(in the rows, 128 means zero)
The rows of Y fall into several groups, and each row is roughly a mix of its group's hidden directions.
Y (159 x 13):
[[156 112 129 175 134 127 120 126  97 145 151 125 219]
 [ 95 157 154  81 116 156 109 133 171 127 114 145  57]
 [219 107 108 143 113 125 135 174 113 107 142 130 157]
 [ 61 133  85 110 128  80 147  98 149 129 176 148 125]
 [101 122 135 161 123  85 164 123 120 137 174 141 205]
 [ 79 159  97 128 158 114 191 133 162 115 103 159  95]
 [ 86 131 109 151 167  94 146 108 173 132 179 129  75]
 [137 155 156  85 104 189  88 149 155 123  77 144 119]
 [134 152 126  89  90 134 111 141 151 127  65 134  58]
 [135 131 188 126  70 124 111 125 103 147  62 109 148]
 [138 142  86 133 107  74 133 164 161 124 156 150  62]
 [140 124 121 209 172 119 125 120 112 160 159 125 177]
 [151 108 160 153 133 135 147 140  56 144 184 136 169]
 [107 128 102 155 149 128 142  97  91 138  70 116 200]
 [154 140  88 154 135  92 184  74 143 162 141 159 109]
 [155 126  82 121 136 149 130  95 103 147 167 165 200]
 [171 106 135 181 164 130 140 147 113 129 195 125 169]
 [ 92 136 101 153 130  95 124 107 184 121  72 109 179]
 [113 120 146 163 110  97 106 130 124 126  49  76 160]
 [208  95 158 156 114 117 118 170 127 109 153  94 125]
 [127 120  97  93 120 129 129  49  77 166 136 133  99]
 [166 154 167 142 127 144 189 169 166 122 136 173 109]
 [ 75 111 109 145 153  98 154  66  98 143 142 113 175]
 [ 77 148  75 136 163 117 112  89 188 143 146 145 122]
 [145 107 176 106  90 144 127 146  82 107  86 102 183]
 [174 109 172 156 100  98 109 184 147 112 158 100  99]
 [134 123  97 153 174 140 128  64 105 154  76  97 102]
 [ 76 144 148 192 174 114 121 102 133 172 138 119 100]
 [ 98 146 135 132  85  63 124 115 177 146 118 126  72]
 [100 134  86 124 170 133 153  45 135 157 142 142 114]
 [165 126 182 145 150 197 102 160 127 125 141 129 170]
 [159 125 131 105 104 160  68 115 133 127  54  95 129]
 [125 143 160 142 126 155 121 165 177 109  97 137 205]
 [144 114  80  52  99 142 106  85 118 112  98 117 112]
 [131 153 108 162 168 119 172 115 147 156 165 165  68]
 [113 122 123  90 158 158 153 102 107 129 210 157 102]
 [164  89 131 153 110 101 105 114  61 137 117  76 157]
 [106 132 102 135 139  93 209 158 129  89  90 136 148]
 [ 90 156  94 136 145 102 128 127 208 128 134 146  79]
 [109 164 177 144 142 184  77 157 162 147 107 143 118]
 [ 87 143 106 143 183 160 135 110 101 153 178 165 162]
 [ 63 153  97 130 153 125  97  80 182 149 109 129 120]
 [144 109 112  86 148 160 151 114  79 124 202 151 113]
 [ 92 134 146 127 103  96  91 113 149 138  79  89  64]
 [129 135 143  92 122 135 133 158 153 105 128 127  29]
 [147 106 107 127  81  88 114 121 127 118 124 116 216]
 [131 152 144 152 131 158  95 107 118 164  38 114 126]
 [134 129 162 201 147 118 139 156 117 147 166 136 188]
 [149 127 123  65 100 157 101 178 117 100 156 148  83]
 [150 113 142 106  85 133 108 113 133 113  70 101 201]
 [129 126  70 137 146 113 121 132 116 139 215 162 147]
 [131 122 165 194 161 147 111 136  97 147 119 106 191]
 [142 122 158 145 145 148 136 184  65 131 188 145 114]
 [101 117 136 175 130  73 137 173 144 113 187 123 163]
 [122 137  86  72 146 146 179 104 143 107 121 153  71]
 [166 109 124  97  64  86 132 147  93 114 102 108  84]
 [112 128 108 124 136 120  97  68 108 167 112 105  55]
 [176 117  72 174 155  91 164 163 142 107 150 132 127]
 [ 63 128 115 160 180 107 125 126 151 131 192 127 114]
 [138 139 113 187 117  79 133 114 151 149  56 107 145]
 [179 141 153 157 160 170 111 121 137 160 127 128  57]
 [181 137 126 186 137 134 100 191 141 134 153 145 164]
 [117 133 136  83 132 149 136 127 116 116  95 118  31]
 [150 121 148 210 141 100 126 161 134 129  96  94 168]
 [166 122 144 153 140 161  88 107 151 133  60  87 160]
 [139 106 132 134 113 136  93  97  78 141  91  94 199]
 [118 135 161 179 182 138 198 103 126 145 143 140 149]
 [177 114 144 159 136 151 106 123 145 119  61  86 172]
 [154 106 175 127  80 116 106 182 129 100 138 107 182]
 [181  92 138 104  99 146 111 122  96 105  97  90 186]
 [173  95 108 101 142 145 132 165  74  90 145 106  79]
 [ 81 124 127 123 158 110 151 123 104 128 163 120  41]
 [142 112 150 134  99 115 136 146 100 127 178 143 215]
 [116 129 117 184 144  69 160 153 122 141 190 142 107]
 [157 155 120 193 165 125 151  99 181 167 120 147 115]
 [159 125  90 178 181 145 154 125 121 126 125 136 196]
 [175  94 116 175 144 107 150 141  88 120 161 111 186]
 [ 81 129 103 147 167 109 170  96  97 148 188 151 141]
 [133 150 153 128 135 166 136 167 196 101 107 151 183]
 [128 121 145  89 103 159  61 168 160  92 103 105 150]
 [127 149 129 198 154 122 103 152 195 136 102 123 158]
 [ 90 150 127 191 178 103 157 128 155 152 156 142  93]
 [ 83 140 164 102 151 193 116  93 122 146 145 150 175]
 [157 130  82 182 121  77 125 135 150 132  67 106 143]
 [117 148 146  86  93 130 114 155 154 115  86 128  49]
 [136 155  78 159  94  84  97 163 136 144  69 139 138]
 [ 93 112  82 131 142 111 109  58 118 145 137 111 186]
 [126 114 124  69 105 125 126 103  88 132 167 128  53]
 [121 122 119 137 132 138 133 127  75 139 167 153 217]
 [181 108 114 186 160  97 159 142 102 134 165 114  92]
 [ 70 153 100 121 142  96 146 130 185 119 139 147  70]
 [114 154 117 195 169 122 106 152 194 135  99 124 126]
 [130 168 135 122 137 166  95 128 183 154 123 161  62]
 [186 125 149 103  76 147 105 154 109 119  64 115 129]
 [119 142  67 181 165  95 130 129 190 126 116 130 143]
 [ 54 137 118 168 151  76 137  93 125 158 134 117 105]
 [156 131  68 145 114 115  82 149 151 120  92 126 191]
 [175  85 119 150 117  98 125 115  57 130 123  79 143]
 [160 124 153 168 108 116 123 162 119 120  49  94 159]
 [159 125 202 126 126 159 155 107  97 150 113 116  72]
 [194 144 168 157 102 141 125 188 143 127  88 137 119]
 [193  86 125 138 117 106 125 130  75 129 175  98  98]
 [141 141 151 169 122 132  94 160 187 121  79 114 179]
 [137 116 101 128 108 103 159 105  42 151 141 143 170]
 [137 104 128  83  77  88 125 131 109 103 103  91  68]
 [ 93 127 120 124 152 133 180 101  63 144 169 157 161]
 [150 133  90 160 151 143 136 105 126 145 128 152 219]
 [118 129 132 122 139 130 140 185  91 120 205 160  91]
 [ 81 154 150 156 135  98 146 142 208 130 159 150 121]
 [161 128 143 106  53  89 143 126 114 150 176 163 139]
 [ 96 152  91 171 152  95 126 124 207 134 130 143 149]
 [158 123 137 103  94 160  75 139 139 113  75 111 185]
 [145 127 126  77 110 168  84 103 135 121  64 104  92]
 [114 115 126 119 145 117 178  55  75 154 137 120  93]
 [172 118 117 159 142 143 114 192 126  92  92 108 179]
 [ 54 102 125 100 137  89 142 106 148  94 173 101 124]
 [189 112 166 146 126 134 131 198 126 102 159 118  94]
 [135 101 150 173 164 135 140 130  98 126 179 112 199]
 [ 61 166 119 112 136 117 162 145 176 120 129 170  89]
 [156 140 168 167 143 142 130 169 133 150 200 160 104]
 [195  91 147 147 114 133  96 136  84 135 169 102 164]
 [114 133 156 127  87 102  98 126 130 136  49  89  91]
 [122 122 118  92 127 176  85  83 120 129  84 114 190]
 [ 81 126 140  99 153 136 120 116 133 116 124 101  36]
 [ 75 112 141 104 109  78 151 167 132  89 179 122 105]
 [120 135 145  41  90 166 105 123 158 107 138 148 112]
 [159 145 103 186 136 100 127 144 198 144 158 154 150]
 [162 134 165 175 135 122 134 195 186 108 146 132 128]
 [122 129 154 126  97  87 123 184 165  99 128 110  62]
 [ 57 149 150 141 176 147 120 133 193 117 125 125 113]
 [121 132 103 200 160 106 116 129 149 142 131 124 201]
 [109 156 182 127 152 203  87 134 159 145 123 144 131]
 [ 90 142 141  70  99 157 102 108 157 114  67 125 154]
 [116 133 166 138 153 134 133 153 159 126 196 136  59]
 [100 138 131 180 134  84 152 125 170 144 171 149 183]
 [120 122 104 144 148 140 116  52 105 161  98 114 187]
 [139 130 164 185 136 120 131 174 124 138 180 146 185]
 [135 150 157 188 174 170 131 152  84 165 126 149 142]
 [100 132 127 125 185 186 141  75 105 149 144 144 168]
 [168 133 141  86  79 145 109 188 136  95  86 130 111]
 [159 143 137 213 143  95 164 151 132 157 147 149 143]
 [115 115  59  97 113 107 111  82 139 116  94 114 179]
 [106 129  73 118 157 123 175  80  97 126  70 123 124]
 [112 122 127  59 118 160  89 115 143 103  95 102  72]
 [187  86 151 125  88  96 124 164  99 101 156  91 118]
 [146 120  74 132  85  70 132 172 118 104 124 134 175]
 [110 113  81 141 118  54 136 110 168 122 180 124 140]
 [145 172 126 146 118 145  85 155 167 156  79 148  75]
 [144 106 173 141 168 179 133 125 113 122 182 123 184]
 [178 114 133 127  95 143 107 135  73 130  74 111 180]
 [157 134 153 118 129 179  77 109 183 129  75 105 127]
 [124 117 116  42  98 143 131 118  97 102 112 125  76]
 [111 122 108  59  73 117 113 129 157  89  89 123 154]
 [178  82 134 135  96  90 137 147  75 103 125  81 141]
 [111 153 107  88  92 153  91 131 144 127  63 150 175]
 [167 123 167 151  69  77 141 173 126 122  93 110 117]
 [165 120 155 115  76  98 136 155 192  92 100 106 125]
 [140 120 151 105  91 105 122 192 126  96 128 112  58]
 [186 132 139 105  94 168 102 173 124 108  74 129 154]]
Each list below has one row that fits no group; the rest each fit one group, if only roughly. Name that row.
- K849: [143 140 129 190 165 130 146 159 123 148 189 164 162]
- K575: [139 123 136 119 106  98 130 182 202  83 155 124 101]
- K146: [ 83 133 140 105 163 161 149  58 109 158 165 146 114]
- K946: [190 105 148 147 133 149 149 174  75 104 111 111 164]
- K817: [106 143 119  65 146 182 112 140 143 109 141 151  67]
- K942: [182 127 164  97  82 148 126 145 133 114  64 114  97]
- K51: [147 125 185  61  72 154 132 148 122 111 140 142 107]
- K588: [ 66 158 121 142 141 121 117  99 160 148  54 119 111]
- K483: [180 110 147 165 119 104 129 184 116 123 197 129 120]
- K497: [115 124  75 167 186 120 139  72  96 158 117 113 118]
- K134: [123 121 135 120 146 142 123 137  83 144 223 152  98]
- K498: [166 115 135 108  85 148  71 154  94 118  83 105 165]
- K451: [179 106 116 151 119  79 175 146 100 116 115 102  74]
 => K134
- K410: [ 96 148 134 190 145  99 125 157 191 125 108 128 170]
- K68: [174 126  87 160 124 129 113 136 101 135  93 131 208]
- K72: [110 142 123  78  78 110 121 146 142 109  65 125  77]
- K227: [189 131 168 160 102 137 115 158 170 122  82 116 162]
- K763: [146 148 153 217 172 133 143 131 149 162 120 135 148]
- K614: [ 73 153 132 130 120  95 141 141 177 116  70 120  80]
- K546: [132 154 156 185 154 134 113 132 195 143  78 116 105]
- K580: [141 148 118 120  92 108 115 171 181 108  64 127  87]
- K544: [143 102 128 108  87 115 120 120  55 123  85  97 171]
- K157: [ 76 136  91 107 155 109 157  95 126 126 113 125  53]
- K799: [183 135 164 160 107 142 141 170 133 129 120 149 199]
 => K580
- K496: [195 117 113 172 115 104 161 151 106 130 130 138 189]
- K714: [ 91 134  84 111 158 136 160  70  96 151 165 162 147]
- K326: [132 136 136  72  94 134 123 172 150 106 177 160  77]
- K65: [ 87 149  92  87 147 156 130  75 105 159 151 169 104]
- K478: [179  93  90 121 135 118 166 115 111 108 191 135 168]
- K450: [ 77 122 175  91 134 133 144 142 143 103 183 126  76]
- K78: [168  91 142 141  99  94 118 151  68 129 187 108 137]
- K138: [192 107  93 122 101 124 131 118  95 118  81 114 184]
- K41: [ 62 153 100  93 135 122 134  93 125 151 142 157  69]
- K88: [214 119 133 149 129 153  93 175 152 111 116 111 114]
- K458: [ 94 141  79 120 157 104 185 105 113 135 132 150  67]
- K386: [113 136 143 208 169 116 146 104 130 156  91 109 164]
 => K88
- K874: [122 121 180  83  97 140 148 190  91  94 138 132 100]
- K888: [165 118  88 120  79  62 120 127 138 128 124 116  70]
- K315: [113 138  51  83 158 156 145  80 132 122 110 153 125]
- K397: [145 144 163 199 172 162  95 161 143 154 148 132 135]
- K30: [133 145 174 127 112 124 150 132 176 146 197 168  93]
- K309: [183 127  94 165 131 132 125 163 126 117 103 136 205]
- K678: [ 95 128 120 114 106  86 136 117 133 117  59  92  69]
- K122: [114 119  90  81 131 136 124  66  89 152 178 143  99]
- K457: [114 145 139 199 145  99 133 116 187 149 105 124 173]
- K767: [124 120  73 105 145 116 140  52 109 150 135 124  77]
 => K315
- K370: [ 89 131 171 192 152 105 168 140 111 131  93 106 161]
- K394: [ 90 163 103 168 173 132 133 102 156 152  63 130 110]
- K819: [145 119 116 114 139 117 152 180 144  93 204 147  87]
- K672: [131 128 170 141  97 116 103 163 172 103  61  91 142]
- K204: [ 89 140  94  95 141 144 129  63 121 143  65 122 104]
- K846: [ 73  96 173 130 158 120 165  94  89 118 153  91 145]
- K655: [154 151 166 128  79 113 123 118 156 156  73 127  69]
- K49: [185 109 147 129 111 155 118 181  85 103 107 116 178]
- K558: [ 68 146 153 138 142 107 133 141 199 119 138 126  75]
- K62: [139 102 137 129  91 114 105 130  76 124 105  98 208]
- K152: [109 131  84 127 139 118 108  80 159 128  49  96 123]
- K721: [110 165  92 156 142 142  91  89 156 176  96 157 167]
 => K655
- K347: [203 101 149 126 116 166 102 142 122 109 118 104 183]
- K34: [123 133 162 117 142 183  80 128 117 131  63  96  92]
- K823: [ 92 134 148  99 127 125 119 164 170 107 194 144  76]
- K675: [164  99 119  82 108 157 119 119  47 124 154 129 150]
- K233: [144 153 107 149 159 180  95 102 151 165 137 165 182]
- K232: [161 127 192 167 106 124 158 169 115 123  88 116 169]
- K13: [124 122 104 161 180 134 156 108 153 125 187 145 187]
- K22: [161 125 148 115  87 148 121  99  87 156 118 144 205]
- K247: [152 127 176 129  98 125 118 189 189  90 109 112 133]
- K125: [177 132 143 172 104 108 148 190  87 139 148 154 155]
 => K13
- K889: [135 112 104  88 115 130 165 130  68 116 186 160 165]
- K650: [145 116 109  66 105 160 111 102  76 139 178 156 145]
- K264: [ 81 151 122 172 152  87 154 150 185 132 164 152 113]
- K468: [103 133 147 104 102 138 124 140 156  97  53 114 187]
- K471: [183 142 149 197 121 110 132 187 156 138 129 143 140]
- K459: [ 86 150 119  93 140 155 140 127 129 138 199 189 133]
- K262: [123 108 125 128 132 110 171  86  62 149 188 139 152]
- K424: [123 134 175 110  97 146  88 147 191 105  80 106 146]
- K114: [140 144 156 102 124 187  97 131 192 110  90 134 164]
- K333: [ 76 107 164  87 101 115 148  77  76 132 130 107 142]
- K626: [148 139  85 109 103  91 134 115 149 135 111 134  40]
 => K333
- K475: [ 90 137 108 164 182 118 152  65 174 150 140 129 127]
- K782: [ 76 139 154  85 141 163 115 139 161 118 193 157 115]
- K195: [190  96 154 146 108 114 142 183 110  97 163 112 159]
- K316: [142  93 141 147 142  93 171 159 111 100 205 115 116]
- K273: [ 94 130  53 108 103  71 137  89 133 132 119 139 151]
- K202: [ 91 130  80  76 132 137 140 107  92 129 184 170 142]
- K284: [ 95 142  67 109 122 100 131 121 165 126 185 172 152]
- K971: [169 114 174 142 114 161  84 155 134 122 139 115 199]
- K912: [ 94 110 104 103 113 102 151  66  82 130  83 101 154]
- K812: [179 109  64 122 119  92 156 102  84 137 145 131  93]
- K631: [169 121 141 140 162 166 128 121  77 154 173 135  69]
- K419: [ 94 149 164 173 139  94 140 110 169 166 150 133  71]
 => K419
- K159: [ 84 138 147 182 187 127 155 136 131 143 186 142 131]
- K895: [ 79 148 142 113 104 104 135 134 204 105  77 123 135]
- K514: [152  88 126  77 130 139 140 100  86 110 190 112  90]
- K723: [159 117 160 100  65 135 103 110  68 153 113 125 162]
- K463: [166  99 134 150 113 116 100 116 115 119  63  67 164]
- K981: [ 63 148 110  75 117 124 129  89 116 148 142 156  77]
- K303: [109 143 142  55 100 164 111 129 184 100 101 140 115]
- K800: [ 84 146 105 172 158  89 142  99 120 165 112 123  68]
- K442: [ 92 136 106 113 177 159 142  64 132 153 177 155 123]
- K16: [118 154 130 155 151 123 170 183 177 113 172 175 130]
- K124: [145 105 134  78 103 159 113 112  71 112  70  97 145]
- K11: [ 95 128 205 109 108 126 129 156 143 115 138 112  63]
 => K514
- K748: [109 147 129 210 172 102 134 124 179 154 133 127 127]
- K860: [116 135 105 194 167  96 147  90 159 160 162 137 157]
- K882: [154 140  96  69  79 125 130 130 134 113  68 138  86]
- K511: [109 118 116  60 135 177 101  94  90 131 173 141 114]
- K411: [163 102 154 172 102  75 122 172 116 111 107  76 122]
- K840: [101 134 144 129 133  99 154 162 193 100 182 140  88]
- K444: [160 113  56 145 121  67 158 122 121 126 169 139 137]
- K96: [102 122  81  65 126 140  86  89 110 132 152 128  80]
- K100: [100 129 120  66  85 124 116 176 132  77  87 125 142]
- K724: [150 144 121 173 166 154 154  76  93 180  99 143 141]
- K994: [176 139 131 113  77 113 142 163 154 109  59 129 103]
- K428: [123 124 177 196 153 122 104 136 142 138  82  75 124]
 => K994
